Each path below is one point turned by a fixed rotation once a step. After each direction that follows a path, write how fast that rotation turns it, in deg/step (0 if it stays still).
Each turn is a multiple of 5 degrees from 10 to 175, or 0.
Each row of a path follows its step; steps can be skipped.
path 1
step 0: [ 0.64 -3.40 -1.98  0.93  2.58 -1.71 -1.13 -0.36 -1.18 -0.10  0.05 -0.42
 -1.05  1.89 -1.55  0.14  1.05  3.24 -1.78  0.90 -4.17  0.80  4.00  0.50
 -2.15  0.93  1.34 -2.92  1.91  1.65  2.00  0.39 -0.08 -3.34  1.16  1.00
 -0.09 -2.05 -1.91 -0.07 -0.81 -1.89 -0.76  0.58 -0.36 -0.53 -0.56  0.94
 -2.69 -0.01 -0.17  3.74  0.33 -2.29 -1.08 -0.40 -0.70]
step 1: [-1.55 -1.83 -1.55  2.76  0.37 -0.77 -0.14  1.28  3.90 -0.30 -0.75  0.56
  2.77  0.02  0.51 -1.47 -1.16  2.43 -0.09 -0.09 -2.18 -0.64 -1.75  0.13
 -2.15  1.22 -3.25 -0.97  0.26  4.19  0.40  2.66  0.39 -3.82 -1.96  1.07
  1.49 -2.33 -1.76  0.86  0.47  1.65 -1.46  1.32 -1.59 -0.41 -0.45  0.44
 -0.82  1.74 -1.37  3.82 -0.88 -1.34 -0.83  0.31 -1.11]
step 2: [ 1.42 -2.98 -0.85  2.23  1.21  0.56 -0.97 -1.06  0.25 -1.52  0.21  3.47
 -1.62  0.47 -0.93  1.76 -0.64  2.27 -0.36 -0.65 -3.89  1.11  1.31  2.67
  0.47 -2.82 -2.15 -0.85  1.25  0.12 -1.46  0.84 -1.01 -1.39 -3.86 -0.28
  3.24 -1.84  0.13 -0.95  1.82  1.69 -1.88 -0.97 -2.61  1.11  0.64  0.18
 -0.73  1.59  0.20  2.40  1.40 -1.08 -2.46 -1.41 -1.94]
step 3: [ 2.70 -0.52  0.66  0.94  2.71 -0.01 -2.41 -2.22  0.94  0.39  1.27 -0.92
  1.66  2.82 -0.55 -1.51 -1.50  3.45  0.65 -1.17 -2.10 -2.08  0.41 -1.59
 -0.81 -1.25 -3.64  0.01  1.89  3.14 -1.07  0.45  0.36 -1.50 -1.69 -0.09
  1.50 -1.87 -1.59 -0.61  0.60 -2.44 -3.24 -4.16  0.28  1.28 -1.26 -2.58
 -0.70 -0.53 -1.21  1.17  2.07 -0.72 -0.50 -0.48 -1.88]
step 4: [ 0.73 -0.41  0.21  0.97  2.45  1.14 -2.00 -2.18  1.74  0.61 -2.02 -0.06
 -0.46  2.32 -1.33 -1.38 -0.32  3.64 -0.07 -2.16 -2.13  2.55  2.03  2.67
 -1.01 -1.41 -1.16  1.45  3.73  0.26 -0.44  2.16 -1.94 -2.36 -0.52  0.15
 -0.19 -1.11 -1.02  0.05 -3.02 -1.79 -4.59  1.47 -2.01 -0.02 -1.85  1.25
  2.13  1.45  0.60  1.97 -0.12 -0.14  1.04  1.65 -0.38]
step 5: [ 0.99 -2.41  0.84 -0.03  1.75  1.54 -1.47  1.62  1.48 -1.41 -0.16 -1.69
  2.89  0.02 -2.97 -0.43 -0.08  2.33  2.25 -0.99 -2.39 -0.24 -0.59  1.22
  0.72 -1.17 -2.79  1.04  2.23  2.86 -0.92  0.63  0.35 -1.26 -0.62  0.22
  2.02  1.04 -0.62  2.24  0.93  1.67 -1.94 -0.84 -1.96 -1.52 -5.12  2.17
 -0.89  4.53  0.21 -1.58  0.94  0.59 -0.58  0.34 -0.75]
step 6: [ 0.31 -2.62 -0.81  1.98  3.15  0.05 -1.68 -0.79 -0.99 -2.69  2.68 -3.09
 -0.71 -1.38 -1.51  1.53 -2.86  5.14  1.00 -1.33  1.57  2.45  0.28  1.71
 -0.41 -2.93  0.75 -0.26  0.90 -0.87  0.65  0.37  1.16 -1.40 -0.14  1.21
  0.86 -0.30  0.07 -1.56  0.04 -0.29 -2.29 -1.85 -2.55  0.27 -3.09 -0.43
  0.64  1.18  2.01  0.58  1.18 -2.11 -1.98  0.22 -0.85]
step 7: [ 0.61 -1.18 -1.58  2.17  1.33  0.69  0.58  1.02 -0.43 -1.92  3.11 -2.76
  1.45  1.94 -0.39  0.37  0.34  2.25  1.89  0.07  0.98  1.25 -0.89 -0.08
 -1.49 -1.41 -3.94 -0.90  2.87  1.27 -0.81  2.14  1.74  0.28 -0.13  0.88
  0.49  0.30 -2.82  0.98 -1.55 -3.40 -0.78  0.89  0.82 -1.05 -1.27 -0.50
  2.62  2.48 -0.15  0.44  0.95 -1.58  0.48  1.11 -5.57]
step 8: [-1.32 -0.88 -3.82  1.78  1.40  1.85  1.03 -1.11 -1.43  1.83  1.27 -0.32
  3.03 -2.12  0.39  1.14  0.37  0.92  2.07  1.52 -0.99  2.66  0.89  2.16
 -1.56 -1.20 -3.16  0.78  4.26 -0.25 -1.31 -0.24  0.90  0.06 -1.78 -1.21
  0.84  0.48  1.80 -1.22 -1.28 -0.67 -2.25  0.47 -0.76 -1.11 -2.86  1.36
  1.29  1.46  3.25  2.62  1.36 -0.49 -0.38  2.14  0.07]
step 9: [ 1.41 -2.58 -3.61  0.98  1.57 -0.56 -2.10  0.64 -4.18  0.78  1.07 -1.40
  2.52  0.15 -1.37  1.95  0.09  1.64 -0.90  0.50  0.03 -0.08 -0.60 -0.52
 -0.56 -0.23 -2.40  1.13  4.14  0.88  0.83  1.26  0.21 -3.64 -2.20 -0.24
  0.60  2.27  1.02  1.10  1.05 -2.25  1.16 -1.61 -1.25 -3.54 -0.70 -0.11
 -0.43  1.81 -0.61 -2.27  3.49 -1.18 -1.03  0.29  0.28]
step 10: [-0.23 -0.40 -1.99  1.66  0.60 -1.74 -0.56  0.61 -0.87  0.97  0.42  0.00
  1.20 -1.62  1.07 -0.05 -0.02  2.55 -0.32 -0.56 -1.55  2.58 -4.59  0.68
 -1.33 -3.61 -2.57  0.84  0.64  0.22  1.99  3.73  0.67 -2.33 -0.91  2.70
 -1.35  0.05 -0.59 -3.69 -0.02 -2.45 -0.73 -0.79 -2.18 -1.25 -1.24 -2.18
  2.57  0.42  2.49 -0.69  1.08 -1.13  0.97  2.28  1.08]
step 11: [-0.21 -1.38 -1.27 -0.21 -2.17  0.17 -0.43 -0.06 -1.99 -0.65  1.97  1.65
 -0.07  0.78 -2.53  1.40  3.03  1.44 -0.88 -0.25 -4.84 -0.57 -1.33 -0.11
  0.59 -1.86 -1.46 -2.14  3.47  1.13  0.55  2.38 -0.99  1.09  0.53  2.53
  0.72  1.57  0.01 -1.21  1.55 -2.03  0.06 -0.65  0.87 -2.80 -1.27  0.99
  2.14  2.37  2.58  0.84  2.60  0.21  0.19  3.38 -2.27]
Directions:
[-0.51  0.34 -0.61 -0.80 -1.33  0.19 -0.39  0.21  0.20  0.17  0.06 -0.43
 -0.29 -0.21 -0.45  0.11  0.68 -0.44  0.49 -0.20 -0.35  0.03  0.27  0.15
  0.54  0.01  0.04  0.53 -0.28 -0.03 -0.60  0.37  0.43  0.04 -0.92 -0.83
  0.64  0.05 -0.19 -0.63  0.57 -0.03 -0.18 -0.17 -0.33  0.15  0.10  0.80
 -0.35  0.81  0.38  0.38 -0.62  0.03  0.02  0.51 -0.32]
115
[-0.75 -0.08 -0.44 -0.31 -0.21 -0.60  0.12  0.29  0.78 -0.42  0.16 -0.86
 -0.56 -0.47  0.27  0.17 -0.28 -0.60  0.23  0.42  0.32 -0.17  0.55 -0.01
 -0.69 -0.57  0.31 -0.44  0.40  0.37  0.36 -0.76  0.30 -0.29  0.87  0.36
  0.26  0.13 -0.28 -0.38 -0.45  0.43  0.50  0.22 -0.33 -0.03 -0.52  0.65
  0.20  0.06 -0.20  0.48  0.42  0.21 -0.27 -0.79 -1.01]
55
[ 0.27 -0.02  0.37 -0.29 -0.15  0.69 -0.68  0.18  0.82  0.33 -0.32  0.25
  1.03 -0.29  0.85  0.25  0.12  0.34  0.53  0.05  0.32 -1.44 -0.60 -0.68
  0.12  0.35 -0.38  0.46 -0.08  0.45  0.23 -0.57  0.60  0.06  0.16  0.28
  0.07 -0.20 -0.35  0.20  0.18 -0.30  0.64  0.01  0.07 -0.17 -0.12  0.04
 -0.08  0.14 -0.32 -0.29  0.14 -0.49 -0.47  0.87 -0.71]
170
[-0.50 -0.25  0.09 -1.04 -0.26 -0.49 -0.01 -0.13 -0.79 -0.68  0.31 -0.28
  0.16  0.70 -0.14 -0.59 -0.18 -0.17  0.32 -0.08  0.26 -0.57 -0.55 -0.66
 -0.10  0.55 -0.60 -0.46  0.89  0.71 -0.86  0.41 -0.33  0.08  0.18  0.17
  0.29  0.22 -0.12  0.66  1.01  0.20  0.23  0.08  0.24 -0.20 -0.07 -0.39
  0.17  0.46 -0.68 -0.05 -0.24  0.08  0.60 -0.60  0.09]
170
[ 0.43  0.22  0.63  0.32 -0.01 -1.07 -0.90  0.36  0.07 -0.40  0.48  0.58
  0.05 -0.02 -0.30  0.45  0.17 -0.11 -0.43 -0.22  0.69  0.12 -0.30  0.06
 -0.04 -0.68 -0.32 -0.37 -0.71 -0.56 -0.68  0.12  0.47  0.25 -0.06  0.88
  0.50 -0.03 -0.02 -0.48  0.41  0.28  0.58 -0.71 -0.60  0.49  0.28 -0.90
  0.43  0.31  0.55 -0.02 -0.18  0.01  0.09 -0.12 -0.62]
90
[ 0.61 -0.66  0.42 -0.73  0.45  0.10 -0.63  0.16 -0.47 -0.38  0.14  0.66
 -0.36  0.34 -0.24  0.82  0.58 -0.56 -0.58  0.38  0.03  0.28  0.42  0.11
  0.06 -0.26  0.52  0.35  0.18  0.04  0.07  0.55  0.08  0.07 -0.47 -0.14
 -0.70  0.38 -0.44  0.48  0.14 -0.32  0.00  1.11  0.08  0.08  0.36  0.50
 -0.37  0.18 -0.61 -0.39  0.80 -0.11 -0.04 -0.14 -1.14]
160
[-0.27  0.69 -0.20  0.35  0.02  0.62  0.39 -0.03  0.75  0.56  0.18  1.05
  0.83  0.23 -0.56  0.29 -0.41 -0.45 -0.20  0.08  0.10  0.28  0.03  0.30
  0.02 -0.04  0.25 -0.52  0.24 -0.52 -0.55  0.10 -0.18  0.16 -0.15  0.80
  0.45  0.52  0.09  0.34  0.59  1.05 -0.07  0.40  0.31 -0.47 -0.62  0.71
  0.25  0.18 -0.66  0.44  0.37  0.60  0.13  0.70  0.02]
110
